(in the rows, 128 means zero)
Turns in one plane each, and the order they were made in; the first pair answered:
losod (before |-> after):
[131 131 126  96 118 118 127 121  90 144 169 172 124  98 174 119  77 172
  94  88 114 167 146 120 165 129 185 128 144 129 117  70] |-> [135 137 170 115 128 133 157 105 113 104 139 148 110  89 173 169 114 180
 108  67 138 159 137 134 153 144 187 116 123 142 118  54]
[107 115 131 117 107 122  93 137 105 167 143 111 123 148 152 111 131 141
  86 120 124 108 159 106 163  55 195 146 141 144 108 127] |-> [ 94 120 171 122 123 110 124 131  82 148 131 111 126 150 150 115 109 174
 105 125 118 136 143 124 172  65 185 148 145 149 108  99]
[159 145 131 159 184 134 114 122 189  93 108 129 129 130  70 112 136 116
 146 144 104 117 104 118 109 106 103 105 120 115 120 167] |-> [158 140 110 152 179 132  96 129 182 107 118 140 133 134  71  95 121 110
 141 154  98 121 108 112 114 103 103 109 125 108 124 172]
[169 130  94 116 140 153  82 125 140 142 149 128  98 134 102 150 156 151
  90 110 128  94 123  99  92 130 109 114 126 144 125 165] |-> [157 125  90 106 140 132  80 132  99 161 169 151 113 142  99 109 103 171
 100 135 100 126 109 101 117 123  99 124 147 135 128 154]
bizag (before |-> after):
[145 110 100 111 115 131 128 139 151 117 141 128 129 111 160 134 144 115
 114 104 134 109 125 111 121 117 144 105 120 112 127 155] |-> [132  99 108 104 127 122 136 137 120 125 153 142 131 113 164 125 113 142
 114 115 110 136 121 117 133 112 142 107 133 104 125 148]
[114 103 140 125  94 110 131 121  83 128 131 150 138 139 169 125  81 118
 113 127 122 151 146 115 149 130 156 165 152 129 110 131] |-> [127 125 121 150  80 113 116 124 129 127 122 136 140 152 145 114 110  67
 107 129 133 112 145 112 141 144 146 173 135 128 123 149]
[ 95 118 148  98 108 135 118 120 106 136 146 149 127  88 162 171 135 162
 147 127 112 127 135 159 158 159 151 149 157 124 160  54] |-> [105 151 116 126  92 115  92 131 140 154 156 152 143 116 130 105 129 101
 150 148  96 112 118 150 163 164 119 171 162 125 179  67]
bipi (before |-> after):
[115 149 137  94 129 140 102 122 141 137 124 103 100 148 107 121 165 116
 145 146  87 120 151 125 119 177  75 142 101 129 145 155] |-> [108 154 162 101 130 130 123 117 136 132 119 104 102 147 105 123 150 133
 157 152  79 135 138 137 126 186  77 145  99 132 152 132]
[137 127 126 101 120 113 157 122 118  89  98 155 124  87 139 132 142 161
 168 139 127 121 140 111 109 104 156 121 120 147 104 115] |-> [138 118 111  93 114 120 142 130 128  96 103 156 120  83 141 132 148 158
 157 137 128 112 148 101 101 100 158 121 122 147 102 129]
[107 137 138  83 107 120 132 123 100 143 123 112 125 126 121 141 107 157
 130 121 120 152 166 117 150 104 109 143 144 119 103 124] |-> [112 132 132  77 103 117 123 124 102 149 121 109 118 126 122 140 111 148
 128 123 117 149 173 112 150  98 108 142 144 119 104 128]
gome (before |-> after):
[157  82 123  73 126 119 121 146 107 155 148 160 157 106 130  74 101 170
  97 141 129 150 135 146 151  67 110 166 144 146 114 123] |-> [157  73 147  71 127 132 136 140  97 139 133 152 150  91 147 113 108 193
  98 136 141 151 139 157 148  75 127 150 132 153 106 111]
[136 106 129  93 112 173  93 120 149 157 135 119 133 122 142 122 117 132
  86 105 139  96 160 113 125 125 157  90 146 106 119 200] |-> [117 115 193 122 112 178 150  95 140 121  98 103 143 103 146 150 111 159
 117 107 155 105 127 155 129 148 161  84 131 131 129 156]
[138 140 136 121 137 133 108 138 111  92 161 141 153 163 128 105 120 102
 120 121  89 156 122 133 151 144 108 125 140 169 123 124] |-> [146 122 128  99 140 150  94 141 107  99 173 140 141 147 143 129 131 116
 101 106  91 149 142 117 145 132 122 113 144 160 109 141]
Then:
(two turns a pair)
[128 129 114 127 116 146 121 129 143 146 121 120 134 116 151 116 124 137
 125 131 130 112 141 134 126 127 135 115 128 120 123 130] |-> [123 141 122 139 116 140 131 129 147 136 118 121 135 116 142 109 120 126
 134 135 125 121 128 139 131 132 128 116 129 121 127 117] | gome gome
[146 131 117 124 140 138 107 131 139 129 125 122 108 143 118 136 153 106
 121 119 138 107 147 111 118 125 112 136 141 122 128 153] |-> [134 146 153 148 131 129 140 121 137 109 108 113 123 144 117 136 142 113
 144 123 143 119 120 139 125 138 110 137 130 135 136 120] | gome gome
[139 163 168 146 158 131 159 128 176  78 113 109  99 132 110 136 178 110
 149 109 144 115 113 121 117 143  94 129 107 137 139 141] |-> [134 104 141  89 157 153 144 130 125 106 143 124  88  96 160 170 161 165
 125  95 139 124 151 107 123 118 133 105 122 113 108 157] | losod bizag
[130 127 135 156 148 149 127 149 142  95  94 110 147 155 113 156  94 125
 133  99 152 130  82 123 117 155  70 134 137  92 103 131] |-> [133 119  99 139 132 143  96 162 136 123 115 125 155 162 112 126  79 107
 121 104 135 124  95 105 123 141  71 143 149  88 104 147] | losod losod
[136 103  92 137  71 156  99 106  83 153 127 139 160  74 158 145  77 129
  84 137 125 119 149 167 150 114 151 117 134 109 148 121] |-> [132 109 143 149  92 168 147  90  97 117  94 116 147  70 155 192 105 149
 100 122 148 117 131 183 140 133 163 107 121 125 144 104] | losod losod
[110 126 104 134 144  77  92 141  97 157 174 167 131 171  96  19  70 117
 123 169  76 169  94  91 138 107  92 173 159 121 132 134] |-> [134  93  53 101 137 118  51 145 133 173 190 154 110 155 113  67 128  91
  83 143 110 113 145  58 113  92 117 159 148 107 119 190] | gome bizag
[112 134 161 148 136 137 125 121 138 103  98 108 101 134 107 159 142 124
 154 112 158 118 119 136 110 137 125 133 118 137 126 126] |-> [109 148 145 153 134 114 110 129 136 117 112 127 119 155  87 105 115 105
 160 132 134 134 106 133 119 135 108 149 131 138 138 119] | bizag bizag
[158 114 142 158 154 131 143 117 174 106 120  89 101 124 133 168 185 116
 150 123 149  90 138 142 120 139 133 131 113 148 144 118] |-> [159 129  89 163 130 111 100 141 171 139 146 111 122 148 114  93 151  79
 140 142 123  86 132 127 137 132 111 146 129 139 158 133] | gome losod
[142 101  77  88  98 146  61 128  94 154 162 139 121 147 156 135 101  85
 115 125 135 135 165 114 145 106 152 138 137 104 104 164] |-> [120 156 162 151  93 123 137 100  96 105 107 117 151 148 141 130  66 101
 163 143 143 157 105 174 161 145 139 146 118 136 140  80] | gome gome
[159 125 123 101 129 133 122 139 119 116 156 177 110 108 136 157 124 174
 105 155 123 122 123 138  90 104 159 119 123 143 108 160] |-> [160 147 135 125 113 136 132 130 155 100 135 156 114 108 130 176 140 151
 109 151 145 102 117 153  80 121 158 123 110 155 125 148] | gome losod
[118 139 169 120  81 171 170  65 135 135  80 122 122  53 173 148 145 142
 115 119 172  91 115 199 142 175 162 107 124 130 145 114] |-> [105 105 121  86  70 158 134  81  82 183 127 160 135  54 191 101  97 157
  96 131 141 116 134 181 161 149 169 102 151 110 130 124] | losod bizag
[140 127  99  78 179 139 105 143 124 150 125 140 105 151  86 121 159  98
 120 131 108 157 142  62 123 127 111 127 133  80  98 215] |-> [124 118 119  66 188 133 119 141  90 154 126 155 108 144 100 124 134 142
 124 131  96 182 136  71 134 123 117 124 139  78  91 196] | bizag losod
